K21: [142  99 161 153 171 150 141 101  99 115  87  76 107 180  88 128 126 129
 168 150]
K881: [142  99  78 153 171 155 141 101  99 115  87  76 107 180  88 128 126 129
 168 150]
K581: [122  99 161 153 172 150  92 149 137 132 143 136  79 159 171 130  89 155
 154 141]
tail: [ 99 161 153 171]	[150 141 101  99 115  87  76 107 180  88 128 126 129 168 150]
perm: [150 168 129 126 128  88 180 107  76  87 115  99 101 141 155 171 153  78
  99 142]	K881
Table of tags by key:
[171] -> K460
[87] -> K896
[88] -> K887
[150] -> K760
[172] -> K972
key K581 14: 	K460

K554: [127 118 121 162  99 172  98 128]
K517: [120 104 134 159 114 132 111 116]
K21: [132 131 117 152 147  95 172 138]
K881: [120 159 134 114 105 132 111 116]
K581: [134 152 118 131 108 171 100 133]
K12: [137 136 113 134 111 102 112 106]
K793: [134 152 118 131 108 173 100 133]
tail: [113 134 111 102 112]	[106]
perm: [133 100 171 108 131 118 152 134]	K581
key -> tag
[172] -> K131
[98] -> K988
[100] -> K565
[97] -> K547
[111] -> K600
[99] -> K436
key K554 6: 	K988
perm: [104 111 114 116 120 132 134 159]	K517
which: [127 118 121 162  99 172  98 128]	K554
which: [137 136 113 134 111 102 112 106]	K12

K881: [107 109  74 134 133 114 141 129 184 126 124 113  75 149 151 112 139 132
 128 132 114 107 116 117 172 163  98 131 117  82 105 136]
K554: [111 111 107 128  92 113 138 126 156 109 144 111 109 134 156  91 126 155
 109 134 108 139 110 121 174 166 108 127 126  78 114 143]
K517: [102 105  76 155 133 114 141 129 185 137  98 106  74 149 116 129 155  87
 128 129 119 107 121 115 135 141 102  96  90  97 126 120]
K531: [109 109  74 140 115 113 149 128 160 108 144 111 109 134 151 112 139 132
 128 132 114 107 116 117 172 163  98 131 117  82 105 136]
tags:
[156] -> K454
[161] -> K943
[108] -> K222
[160] -> K485
[155] -> K449
key K531 8: 	K485
tail: [109 144 111 109 134]	[156  91 126 155 109 134 108 139 110 121 174 166 108 127 126  78 114 143]
which: [107 109  74 134 133 114 141 129 184 126 124 113  75 149 151 112 139 132
 128 132 114 107 116 117 172 163  98 131 117  82 105 136]	K881
tail: [133 114 141 129 185]	[137  98 106  74 149 116 129 155  87 128 129 119 107 121 115 135 141 102
  96  90  97 126 120]

K581: [119 141 195 147  97 105]
K668: [142 123 162 117 107 168]
K793: [153 151 120  77 123 104]
K12: [195 106 147  97 139 140]
K21: [134 110 115 130 139 105]
K554: [138  95  74 156 103  86]
K881: [195 106 147  97 119 141]
tags:
[95] -> K146
[97] -> K379
[138] -> K782
[117] -> K443
[156] -> K290
key K554 3: 	K290
perm: [141 119  97 147 106 195]	K881

K119: [100 184  61  75 175 131  84 161]
K388: [152  84 144 138 151 150 152 150]
K668: [ 84 137 150 152 150 144 152 151]
K12: [151  84 150 144 150 138 152 153]
tail: [152  84 144]	[138 151 150 152 150]
perm: [153 151 138 150 152 150  84 144]	K12
perm: [152 138 150 152 144 150  84 151]	K388

K258: [120 127 160 135 138 155]
K793: [182 130 129 104 134 168]
K119: [155 134 160 138 127 120]
K531: [182 130 129 183 134 168]
perm: [120 127 138 160 134 155]	K119
tags:
[105] -> K992
[183] -> K43
[138] -> K911
[182] -> K704
[104] -> K829
key K793 3: 	K829
perm: [155 138 135 160 127 120]	K258

K119: [ 82 146  79 138]
K881: [ 94 139 106 109]
K581: [110 129 108 126]
K12: [110 130 108 126]
K388: [ 85 145  61 137]
K258: [121 145 149 167]
K793: [158 142 152 150]
K21: [ 80 147  64 140]
K554: [ 94 139 106 143]
K517: [ 88 102 135 109]
Table of tags by key:
[79] -> K37
[108] -> K913
[105] -> K786
[61] -> K604
[109] -> K733
[106] -> K781
[152] -> K64
key K554 2: 	K781
tail: [145 149]	[167]
perm: [ 82 138  79 146]	K119

K793: [144 109 126  74 132 148 135  89]
K581: [143 126 149 132 135  89  74 109]
K21: [ 89 132 135 143 109 126 148  74]
tags:
[132] -> K699
[148] -> K194
[135] -> K543
[109] -> K995
[108] -> K127
[110] -> K471
key K21 4: 	K995
perm: [ 89 135 148 132  74 126 109 144]	K793
perm: [132  74 148 143 109 135 126  89]	K21

K12: [124 122 104 131 143 149  95 148 113 134 140 129 163 153 158]
K517: [124  98 129 115 132 137 135 146 100 111 130 112 132 126 118]
K881: [137 127 145 113  98 192 156 165 139 156 120 164 164 156 146]
K554: [145 156 139 146  98 165 156 164 120 113 192 157 137 164 127]
K668: [134 151 121 132 143 149  95 148 161 161 110 166 118 105 122]
K258: [156 146 156  97 145 127 137 164 165 120 164 192 139 156 113]
perm: [146 137 127 145 113  98 192 156 165 139 156 120 164 164 156]	K881
tail: [140 129 163]	[153 158]
tail: [156 139 146  98]	[165 156 164 120 113 192 157 137 164 127]
tail: [146  98 165 156 164]	[120 113 192 157 137 164 127]
perm: [156 139  97 164 145 156 156 164 120 192 113 165 146 137 127]	K258
Table of tags by key:
[121] -> K44
[122] -> K100
[104] -> K23
[103] -> K353
key K668 2: 	K44
perm: [146 156 164 164 120 156 139 165 156 192  98 113 145 127 137]	K881

K388: [ 87 126 104  69 146 153  82]
K881: [129 129 129 128 177 113 180]
K12: [129 129 129 128 126 129 126]
K554: [127 153  87 146  82  69 103]
K119: [ 87 103  82 153 126 146  69]
tags:
[147] -> K645
[113] -> K419
[129] -> K712
[69] -> K10
[114] -> K990
[153] -> K26
[146] -> K359
key K119 5: 	K359
tail: [129 129 128 177]	[113 180]
perm: [ 69 146 126 153  82 103  87]	K119
perm: [103  82 153 126 146  69  87]	K119
perm: [146 126  82  69  87 153 103]	K119
which: [ 87 126 104  69 146 153  82]	K388

K581: [112 140 160 118 107 114 152 147]
K554: [ 95 133 190  99 125 109 131 197]
K881: [133  95 125  99 131 109 198 190]
K119: [116 135 164 126 135 100 158 175]
tail: [ 95 125]	[ 99 131 109 198 190]
perm: [197 131 109 125  99 190 133  95]	K554
key -> tag
[197] -> K96
[190] -> K192
[164] -> K540
[160] -> K983
[198] -> K226
[189] -> K803
key K554 2: 	K192

K531: [103 126 129 172  91 170 114 142]
K12: [ 99 142 130 101 122 181 128 138]
K668: [107  81 143 119 129 108 115 128]
K517: [140 115 130 102  95  95 118 160]
tail: [130 102]	[ 95  95 118 160]
tags:
[181] -> K994
[95] -> K293
[130] -> K718
key K517 5: 	K293

